Named moves, each a turn or a mirror, and the order they were made in; the first pair answered
move nom:
[ -1  -8 -42  -4 -26 -10  19 -15  -3 -24 -41  16 -36   6   1  -9 -14  27
  35 -51 -13  17 -25 -40 -15 -53  -8 -25  -6  -9 -44   9  -2   1  -1] |-> [ 12 -25 -30 -18 -24 -17   0 -12  -4 -16 -50  12 -32   6  14  -3   3  -9
  37 -50   5  13 -27 -36  -8 -56 -19 -45  -1   6 -28   4  -2   7  -4]
[ 10   4  16   0 -11  -2 -16 -22   5   6  14  20 -14 -23  29   9   6  -8
  -7  -3 -13  -4 -18 -11  23  -5  32 -17 -18   9  14   0  15   7  10] |-> [  2  15  10   9 -10   5  -6 -22   6   0  17  22 -15 -24  21   6  -4  13
 -10  -3 -24  -3 -16 -13  20  -5  37  -4 -21  -2   5   3  17   2  13]
[-13  11   7 -22 -24  56   9  17   5   7  18 -30   4 -10  -9   0 -54 -13
  30  27  19 -26   1   7  -2 -16 -26   2  17  16 -17   8  16 -29   5] |-> [-12   8   9 -27 -25  54   4  18   5   9  16 -30   2 -10  -6   2 -51 -20
  30  29  23 -26   0   7   1 -15 -27  -3  16  20 -14   7  16 -26   5]
move mape:
[ -7 -13   6  12   7 -45  18 -28  17   9  -2  20   6  15   9  11  30  11
 -34   2 -29  19   1 -28  11 -10  18  21 -22  -7  14 -10 -12   0 -18] |-> [ -3  -4  14  -5   3 -35  12 -44  -1  16 -22  12   2  34   5   4  35   4
 -13   8 -12  20 -20 -12  13 -10  13  13   1 -21  29  -2 -16  28  -3]
[ -2  29   3  -6 -11  23  -4  -1 -17  -5  -5  -9   2   9 -16 -16  -9  11
  13  10  11  -8 -10  26  -6   0  -6  -9  19 -14   0  22  -7  19  20] |-> [  0  23  -4  -4 -11  27  -7  16 -10 -10   7 -14   6  -7 -13 -15 -21   2
   9   7  15 -20   5  23  -9  -2 -16 -19  12   4  -9  19  -6   5  16]
[ 24 -28   4   9   1  -6 -17  24  11 -28  19 -41  13 -31 -38   7 -29  49
   1  21 -12 -16  23 -17 -23 -20 -19  19   8 -59  -4  -1 -10 -33  45] |-> [ 22 -26   8  13   2 -13 -12  16  10 -25  16 -37  12 -26 -38   7 -25  56
  -4  21 -19 -11  20 -20 -20 -18 -13  30   8 -68  -1  -1  -8 -27  44]
move fali:
[ -1   4 -13  12  -3  15  12  15  16 -13  23 -22 -20 -20  -7   7 -24  25
 -11 -10  -4  -6  26  -2 -11  -7  -9  -3  -3 -11 -25   6  -4 -11  12] |-> [ -1  17  -5   0  -5  23  10  -6  -1  -7   1 -29 -23   1 -13  -2 -14  28
   8  -3   7  -3   2  11  -9  -5  -7  -3  20 -33 -11  15  -6  18  25]
[  6  36  18 -18  -1  16  19 -20 -30   5 -24 -27  -9   6   9 -20 -36  -7
  31  15  11 -22 -24  21 -19 -22   8  -1  -1  -6   5   0 -12  19  27] |-> [  4  16   4   4   3   3  21  14   1  -7  13 -16   0 -33  22  -5 -51 -10
  -4   5  -7 -31  15  -1 -23 -26   4   2 -38  29 -21 -13  -6 -29   4]
[ -2  37   0  14   2  15   2 -56 -13 -27 -47 -11  12  44 -65  31  -3  50
 -29 -17   5   4 -25   9  15  -6  11  47  36   0  29  17 -20  20  15] |-> [ -4  12 -19  39   5  -3   5 -13  26 -39  -1   2  21  -5 -48  47 -23  45
 -71 -31 -18  -5  22 -20  11  -7   8  47 -12  44   0  -1 -10 -38 -15]
move geker:
[  2   6   2   2  -9 -18  18  13   0  15   6 -22  -4  -4   8  10   9 -26
  15  -5  16   4   7  25  17 -22   6 -18  -1  29  49  -9   3   3  22] |-> [  0  13   1  -1 -10 -10  20  12  -4  14   4 -26  -7  -2   4   8   3 -22
  22  -3  19   2   4  30  15 -21   3 -17   4  26  48  -4   4   5  28]
[-12  33   1  -8  -5  21  12 -26 -19   8  -7  -4   1   8 -25  -7  -6  22
   5  -1   8   7  -6  22 -16   8  15   6  29 -31  -4  18   4  16  11] |-> [-17  37  -8   3  -5  23  18 -18 -11   2   5   1   1  -3 -26  -5 -17  35
  -5  -1  -1   5   5  15 -19   8  16  13  19 -26 -15  15   6   2   8]
[ 16  15   6 -14  -2  11 -10   2  -2   7  -5 -12  -2   2   4  -2 -19   9
   2  13  11 -25  -4  19 -13   6   5   3   4  -2  -4  11  14  20  -7] |-> [ 14  17   1 -10  -3  13  -5   5   1   6   3 -11  -1  -1   5  -1 -27  16
  -3  12   7 -26   1  17 -14   6   5   8  -1  -1 -10  11  14  14  -9]
Then:
Between the rows of a pair lie two moves.
[ 24 -24   8  21   4  -6 -10 -10  13 -22  20   9   4  26  23 -34 -10  22
 -41 -13 -21  -9 -40  11 -11  -2  46  13  -3  36  -6 -17   0 -33  35] |-> [ 25 -20  12  15   6  -8 -11 -23   5 -17   9  10   2  39  19 -38   0  20
 -33 -10 -19  -4 -54  16  -9   0  50  15   8  24   4 -13  -1 -20  40] => mape then geker
[ -7  12   7  -2  -2   1   8 -10 -14  12 -20 -10  -5  19 -15  -4  -9  10
  26   8   3   9 -30   6   2  -3   0  15  11 -27  12  -9  -2  10  21] |-> [ -7  14   4  -2  -3   9   6  -4 -15   8 -15 -17  -5  13 -16  -5 -15  10
  29   8   8   3 -25   9  -3  -1  -4   8  13 -23   7  -6   0   5  24] => nom then geker
[-28   9  55  16  15 -18 -27 -49 -12  16   5   2 -33  42 -18   6 -27 -16
   4 -11  19  -3 -78   7  14   9 -11  18  -1 -10   2  -2  20  -5   3] |-> [-24  -8  41  25  16 -15 -36  -9   8   4  40  -2 -26   2  -5  16 -44 -35
 -16 -19  24 -26 -42  -3   8   6 -29  -1 -27  32 -18 -11  27 -46 -10] => mape then fali
[-11   3  21  11 -22 -13  18 -25  -2  39 -11   0   9  40  -9 -22  -3  -3
   6  15  -7  25 -22  -9  -1   8  30  21 -12 -20  12  12  22  31  10] |-> [-11  18   9   2 -29  20  13 -12 -13  33  -4 -18   7  30 -17 -30 -28  -3
  24  18  15   6 -18   7 -15   7  13  -1   1 -13   1  25  21  29  25] => mape then geker
[ 14  25   3  30  19 -69 -37  25  23  19   1  -9  -3   4  -1   7  26 -24
   3   4  25  -2   2  25   1  -3  15 -13  -6   3  39 -28 -30   7  -5] |-> [ 14  31  -3  22  17 -52 -42  31  15  19   3 -19  -5   1  -3   4  15 -27
  12   4  37 -10   3  32  -4  -5   5 -28   1   9  39 -24 -30   6   3] => geker then mape
[ -5 -10   8  -7   6  -4  -8  14   0   6  -4   1  16 -14  27  11   6 -36
  -6  -7 -10  -9  11   3  14 -11   2  -4 -15  16  12 -18  -1  -7  -9] |-> [ -2  -4   9 -18   5   8 -11   9 -11   9 -15  -8  14  -8  25   5   5 -40
   7  -3   2 -12   1  14  14 -12  -2 -12  -2  13  18 -12  -2   4   1] => fali then mape
[-14   8  -4  11   6  -5  22  -2  -7  -4   0  12 -16  11 -14  -3  -9  29
  -3  -2 -16   7  -5 -13  -4   6  14  24  -2 -16  -4   4   5   8  -8] |-> [-11  11   0   3   4  -1  17  -9 -13   0  -9   9 -18  17 -16  -7  -4  25
   5  -1  -8   7 -12  -7  -3   5  11  19   7 -21   1   8   4  18  -1] => fali then mape
[ 24  45  22   0  36  35  23 -21  29  23  28   2  -2  16  -3  -5  15  28
  27  -3  39 -33 -12 -20 -10  -4 -28 -35  18  32 -68 -32  20  -6 -14] |-> [ 27  37  23  -1  37  28  18 -18  35  24  30   5   2  11   3  -2  21  17
  20  -6  40 -35  -7 -24  -6  -6 -30 -38  14  40 -68 -37  21 -12 -22] => geker then nom
[-18  14  -8   4  10   8  10 -17 -19   8 -14   2   3  12  -8 -12  -3  18
   0   5 -14  15 -21  10   5   3  -2  10   4 -21   0  -1  -7  11  15] |-> [-20   7 -17  16  13   4  14   1  -5   3   7   7   5  -7  -6  -7 -14  23
 -16   2 -23  11  -2  -1   2   4  -2  13 -15  -6 -15  -8  -2 -13   5] => geker then fali
[-29 -37  16  -9   8  24  12   8 -13  15  33  24 -20   2   8  29  10 -28
 -68 -31  -6  37  24 -17  29  14   0  25 -11   0  -2   3  -5   3 -47] |-> [-28 -28  26 -21   7  27  11 -16 -30  24  10  20 -25  26   3  21  24 -27
 -49 -24   2  47  -1  -6  34  15   5  29  12 -22  15  11  -8  35 -36] => mape then geker
[ -1  16  -1   8   6 -18   4 -14   2  -1  -6  11  -2   0  -2 -26  19  51
  -7 -10 -22  27  -8  -3  14  32  23  27 -23 -28  -4   9  -5   2   1] |-> [ 22 -19  15 -16   8 -33 -26  -5   6  12 -18   5   6  -7  22 -16  45 -12
  -7 -12   7  18  -7  -1  27  29   7  -7 -21   5  16  -4  -2   6  -9] => fali then nom
[ 16 -24 -12 -10   7 -10  -8  16  -1 -14  13  -9   4 -14   4   6  14 -33
  -8  -1   8 -10  13   5   0 -15 -12 -13 -10  15   5 -18   9 -11 -14] |-> [ 14 -28  -9  -6   9 -18  -7  16   2 -14  14  -6   3 -13   6   8  17 -28
 -15  -1   3  -6  14   2   2 -12  -8  -8 -16  13   6 -21  10 -13 -18] => geker then mape
[ 19  -9  24   1 -14  -2 -26   5   1 -10  -6  -3   2  14  -2   9   4  -6
  16 -12   6  -9   8   5  12 -14  -9  -9  -1   2   3 -19   6  -9   7] |-> [ 19  -6  24   1 -15  -1 -27   3  -1 -10  -9  -4   0  17  -4   8   4  -4
  19 -12   5  -6   2   7  11 -13  -7  -5   2  -3   5 -19   6  -4   9] => mape then fali
